Each path below is one point turned by a fixed rotation once a step. After each direction that follows a path, write how fast that rotation turns it, in degrees per step (0 if it stays still).
Each turn is a multiple of 5 degrees from 10 to 175, or 0.
Each row of a path follows its step; steps can be skipped.

step 1: [ -3.6  59.1   3.0  -2.3  -9.5  26.3  -1.0  -0.3 -28.6  26.9  -5.5   6.3
  13.7  -7.0 -13.4   8.7   6.6  32.5 -15.8  18.3  15.0  -4.9 -14.4 -17.5
  -7.8  18.3  -8.3  37.3  -3.3  -7.0 -15.7 -10.7 -17.0   8.3   0.9  15.6
  -1.8   0.2  15.9   7.0 -18.9  -6.6  18.9   6.4  25.5   4.6 -20.2  17.4
   6.7  -6.6   1.4  -5.8  24.1 -10.3   3.7  13.2  -1.1  -9.6  11.5  18.3
  -3.5  14.2  28.6 -25.0 -20.2  -1.8 -18.8  20.6  13.7 -14.0   0.8  10.7]
step 5: [ 15.7  20.1  13.8   7.2  -9.1   5.9  -0.6   7.8 -32.9  27.1   7.5   4.8
  16.6  10.3 -29.4  -1.1  -8.0  12.4 -13.5 -14.9  -3.8 -23.8 -29.1 -18.5
  -1.7 -26.5 -13.9  26.7  13.2 -33.3  23.2  -3.7  -5.2  12.5  -5.6 -15.7
  26.9  30.3  38.1  -6.6  -9.1   2.3  -4.4  -8.7 -21.9   6.1 -13.3  12.4
  11.4 -11.5 -13.3   2.1  -4.9  12.3  -3.3   3.5 -10.8  -3.5   9.4   7.6
  -4.4   3.4  25.9 -24.9  -1.8  12.3  -5.1  26.3   8.7  -4.6  19.8 -28.8]
step 6: [-16.0  17.0   6.5  13.8  -2.8  34.5 -12.6 -15.7 -23.4  -0.4  -4.3 -11.0
   1.1 -17.4  14.8 -16.7  23.9  11.9  -7.4   8.7  -7.8  -0.6  -6.8 -21.7
  15.0   9.4  20.8  12.1  -4.2   2.3 -12.2 -12.0 -13.1  27.0  -3.2   8.4
  10.3 -40.1  20.3  19.0 -14.3  -8.3  29.7  16.7 -11.5  28.6 -26.1  17.2
 -10.0 -20.8 -14.8 -20.0   6.2 -12.6  -1.8  -0.9  15.6  -9.0  18.5 -18.5
  20.6   4.8  -2.4 -17.6 -16.0   2.4  -1.7   1.9  19.1 -27.9  30.9  -9.2]
step 8: [-11.5   0.4  17.8  -5.5 -18.0 -15.4   5.6   7.3 -14.8  23.7   0.9 -23.7
  37.5  -1.3  19.3  -3.8 -26.7  -2.6 -19.8 -23.1 -18.4 -32.4 -10.1  10.8
  23.5  -6.2 -25.9  27.4   5.6  -3.8  13.0   5.0  11.3  -5.7 -14.0  -9.1
 -12.0  -2.1 -14.2   3.0   4.3  44.3  -7.0  -7.0  26.0   6.6 -18.0 -11.0
   3.9   7.4  -9.4 -15.2   8.8  -4.1  -6.3  -4.7   2.8  -7.2   6.9   8.8
  -2.6 -31.1  15.0  -7.0   0.0  31.8  -5.9  11.0 -26.4 -24.0  24.9  18.2]
step 11: [-13.8   0.9  26.6 -10.2  -5.6  -1.7  27.7 -19.9 -19.8 -28.8  -1.1  -4.3
  -5.0 -12.5  14.8 -15.5  18.6   1.8 -18.1  19.4 -15.2 -19.5  -5.1 -28.5
   9.3  11.2  -8.1  39.1  29.6  -3.4   6.7   6.0  -0.2  13.6  -1.5  12.9
   5.1 -20.7  -4.1  14.4  14.8  20.3  17.2   8.4  -0.9  21.9  -2.9  -0.2
   9.6  -3.0  -6.9 -16.8 -17.3  -9.4  26.4   9.3  13.4 -17.5   5.7 -46.2
  -6.0 -21.2 -10.1 -10.4 -15.2   7.6  30.1 -17.4  -1.2 -16.0  19.5  -4.0]
step 18: [  5.7   3.8  19.5  11.3 -22.7  12.4  -3.2   2.7 -18.5  33.9  16.2  -7.2
   7.1  13.7   6.0  -6.8  -5.7  19.2 -16.5   3.0  16.6 -38.4  -1.6 -18.2
 -14.6  -8.4   0.4   4.7  15.5  -5.4 -12.4  -2.5  -0.2  12.2 -12.2  -4.7
  11.3   6.1  36.1  18.4 -11.6  -8.5  -0.9  28.1 -26.2  27.8 -20.4  12.2
   7.2  -8.4  -2.4  13.4 -20.3  27.6   9.3   2.5   8.3  18.3   0.5  -8.9
  -0.3  -8.5  -8.4 -36.5 -17.5  17.9 -34.9  20.1  11.7  29.7   9.3 -13.8]
step 19: [-13.6  29.5  24.9  -4.1  -6.0  29.4  -5.7  -9.5 -21.8 -11.8  -7.1  17.0
  11.7  10.3  18.9  20.1   7.4 -23.4  -5.5   2.5   9.5 -10.1   6.7 -25.1
  35.4  -8.7  24.8  38.0   4.4  -6.4   2.1 -13.7 -10.9  25.1 -18.6  -7.1
  -9.0 -16.3  11.2   6.7  -3.5   8.3  40.5 -12.2 -11.5  12.9   3.3  11.1
  -0.2  -3.3 -36.7  12.3  11.3 -23.3   7.5   4.7  14.1 -16.6  -6.5   1.2
   8.1   1.8  -2.7 -28.5 -26.3  16.9   3.3   2.2  -5.7 -26.4   1.4   6.4]
step 25: [-14.5  -6.6  23.3  13.5   8.6  -4.0   7.5   6.5  -4.0  15.4  22.2  10.8
  -8.0 -23.7  13.0 -12.7 -14.3   1.2  16.4  -1.7  -3.9  -6.7   1.2   2.9
  24.3  21.2 -35.1 -17.4   3.3 -37.5  13.5   8.2 -19.7  -1.2  14.7  16.6
 -25.9 -18.1  10.4   7.3  -6.7  15.8  -4.4   2.7  18.7  39.4  -5.5 -10.7
 -20.3  -1.8 -25.8 -19.6 -15.9  14.1 -33.1  -6.8  -4.6  -5.5  21.3  -4.6
   1.8 -20.5  14.3 -32.1   8.0  16.1  15.6   7.1  23.2 -14.0  12.5  -8.9]
step 30: [-34.8  21.4  10.5   7.3   5.3 -12.8   7.3   3.7   7.6  13.8  -2.8   8.0
  13.0  10.3 -11.7  -6.3  -2.9  -0.6 -16.7  16.2  -3.4 -11.2   8.9  -8.1
  12.2   7.1 -24.6  11.9   7.5 -23.9  18.3   9.6 -16.5 -15.3   8.1   3.0
  -9.0  -1.5 -13.0 -14.6  -0.5  29.7  -2.2   8.1   6.9  33.6 -15.9  16.1
   8.2  -2.5 -35.6  22.9 -27.2  39.9  28.1 -21.2 -11.3   7.1  -0.7   2.3
 -17.7  -4.4  19.8 -42.0  -1.4  22.5   1.6   7.7  20.5  -1.7  18.1   4.7]
[  3.2 -10.4  -1.1   4.1   6.5   4.2  -2.3  -3.9  -1.6  -9.6  -2.4   0.6
  -4.3  -0.3   6.4   2.6  -2.5   6.3  -4.6  -3.2   1.6  -1.9   0.2  -2.8
   9.3   2.6   3.7  -0.7  -2.4   1.9  -0.7   0.2   0.4   0.2   0.1   2.7
  -6.5  -0.7   3.8  -0.8   5.8  -0.7   3.3  -1.1  -2.1  -4.6  -3.1  -4.1
   1.7  -1.1   0.8  -5.6   3.0  -0.4   5.1   5.4  -1.7   0.3  -0.1  -1.9
  -3.9  -1.0   0.1  -3.6   3.6   2.3  11.8   2.8  -8.6   2.0  -0.7   4.0] => 85
[-0.1 -7.7  0.1 -2.4 -5.1  1.1  0.2  0.1 -0.4  3.1 -2.6  3.3  2.6 -1.4
 -4.1 -1.2 10.3 -1.1  1.6 -5.6  5.5 -2.1 -7.8 -0.9 -3.8 -1.2  3.9  3.2
  0.1  1.8  2.0 -1.4  6.2  1.9  1.4 -2.7 -0.6  4.4  1.4  7.0  7.2  1.5
  4.2  3.8  4.3  4.9  1.3 -2.4  5.2  0.4  0.4 -7.6 -0.1 -1.2  1.2 -2.0
 -0.8  8.9 -3.0  2.3 -0.9 -8.4 -6.4  3.9  4.1  0.7 -3.9  8.7 -1.1 -5.9
  2.0 -0.3] => 140
[-6.8  1.4  4.1  2.2 -0.3  8.4  0.3  1.5 -2.5  1.9 -0.6  5.0  2.6  1.1
 -0.9  0.8  0.3 -3.4  2.8 -0.1 -2.1  3.0  0.4 -6.8 -4.8  4.8  7.8 -5.1
  2.3  0.0 -4.0  4.7 -3.5  5.4 -6.5 -3.7 -1.2  6.3  1.0  0.5 -3.5 -6.5
 -1.6 -5.0  1.5 -1.1  0.6 -4.4  3.5 -7.5  3.0  3.5 -2.3 -3.1 -9.8  6.3
 -2.4 -4.0 -0.7  0.4 -3.8 -1.8 -0.8 -3.7 -0.9  3.0 -4.9  5.5 -5.7  4.8
 -1.5  7.0] => 20
[ 3.4  1.9 -0.8 -0.5  3.8 -0.4 -3.0 -1.9 -1.0  4.1  1.9 -7.0 -5.0 -2.7
  2.9 -0.3  7.0 -1.2 -0.4  1.7  0.4 -2.4  0.8 -1.4 -0.5 -3.3  5.4  0.7
 -2.3  0.5  0.3  2.9 -9.3 -5.4 -5.3  6.6  6.1 -3.4  7.0 -4.1  7.7  0.1
 -5.8  1.3  3.2 -1.2 -0.1 -4.9  3.7 -8.1 -1.9 -5.1 -2.2  1.0 -6.3 -5.5
 -5.3 -0.7 -0.3  7.8  6.9 -4.3  1.3  4.1 -4.8  1.5  4.2  0.9  4.2  3.2
 -4.6 -1.3] => 95
[ 3.6  2.2  2.0  4.0 -5.3  2.5 -6.8 -2.4  3.3 -1.4  3.0 -6.3  2.3  2.2
  0.6 -4.8 -0.3  6.3 -2.4 -6.7  0.4 -2.4  1.1  4.9 -8.4 10.4  3.0  3.3
 -2.6 -6.9  1.5  1.3  4.0 -3.0 -1.7  3.6  4.3 -7.1 -2.8  3.7 -8.0 -1.0
  0.0 -2.2  7.1  3.2 -1.2 -0.2 -1.3 -1.3  4.6 -2.5  0.1 -5.6  4.2  0.9
  5.3 -4.0  2.5  1.2  8.3 -1.0 -1.5  1.2  4.5  1.7  1.8  1.6 -2.5  2.5
 -0.2  6.7] => 155
[-2.4  0.7 -0.3  2.2  1.3  5.6 -1.9  1.4 -0.9 -2.5 -1.8  1.1 -4.3  2.3
 -0.6  9.1 -8.3 -1.8 -3.4 -1.4  6.1  6.4 -4.3  1.6 -2.1  2.8  1.8  0.9
  1.4 -8.0  8.7 -3.5  1.9 -1.7 -0.1 -6.0  3.8 -1.0  2.3 -8.2  1.2 -3.0
 -1.1  1.8  4.3  4.9 -5.0 -1.1 -4.8 -1.8 -4.8 -1.1 -3.6  6.7 -3.3  2.1
  6.0  2.3 -7.5  2.2 -3.4 -7.1 -2.2  3.8 -1.5  1.9  0.8 -9.3 -0.2 -3.7
 -1.4  0.4] => 70
[  0.8  -4.6   1.1   1.5   4.1   0.9  -6.2   1.6  -2.4  -7.2  10.2   6.3
  -2.9   2.8  -1.5  -2.6   1.3   4.3  -3.1   6.6  -0.5   4.6  -0.6  -1.0
  -2.9  -0.1  -4.7  -2.2  -3.6  -0.7   0.1  -0.3  -5.2  -0.6   1.1   0.2
   0.4   2.7   0.3  -2.2   3.1  -1.0   0.7  -0.5   1.9   5.5 -11.6   0.9
  -0.5  -5.0  -3.1  -1.0  -0.5   1.6   1.9  -5.5  -1.5   4.1  -0.7  -1.3
   7.5   5.8   0.2  -4.1   1.5  -7.6 -11.1   4.5  -2.1   1.4   8.0   1.7] => 90
[-4.0 -4.1 10.2  0.9 -3.9  6.8  0.1  1.9  1.3  7.8 -3.4  0.4 -5.7  3.0
 -3.1  3.8  2.9  3.7  4.4 -0.3 -4.0 -6.8  0.6  2.7 -0.6 -1.4  3.0 -3.8
  1.9  1.7  0.8  3.9 -4.0 -0.8  4.7  0.9  6.7  4.1  0.7  1.6  0.9 -2.8
  5.5 -4.4 -0.8 -5.0  1.3  7.0 -4.9 -2.8 -5.2 -8.2 -2.8  7.0 10.0 -0.2
 -2.7 -2.9  4.5 -2.1  0.0  0.3  1.3 -0.2  0.0 -2.4 -0.5 -7.1  1.3 -0.7
  1.9  5.1] => 60
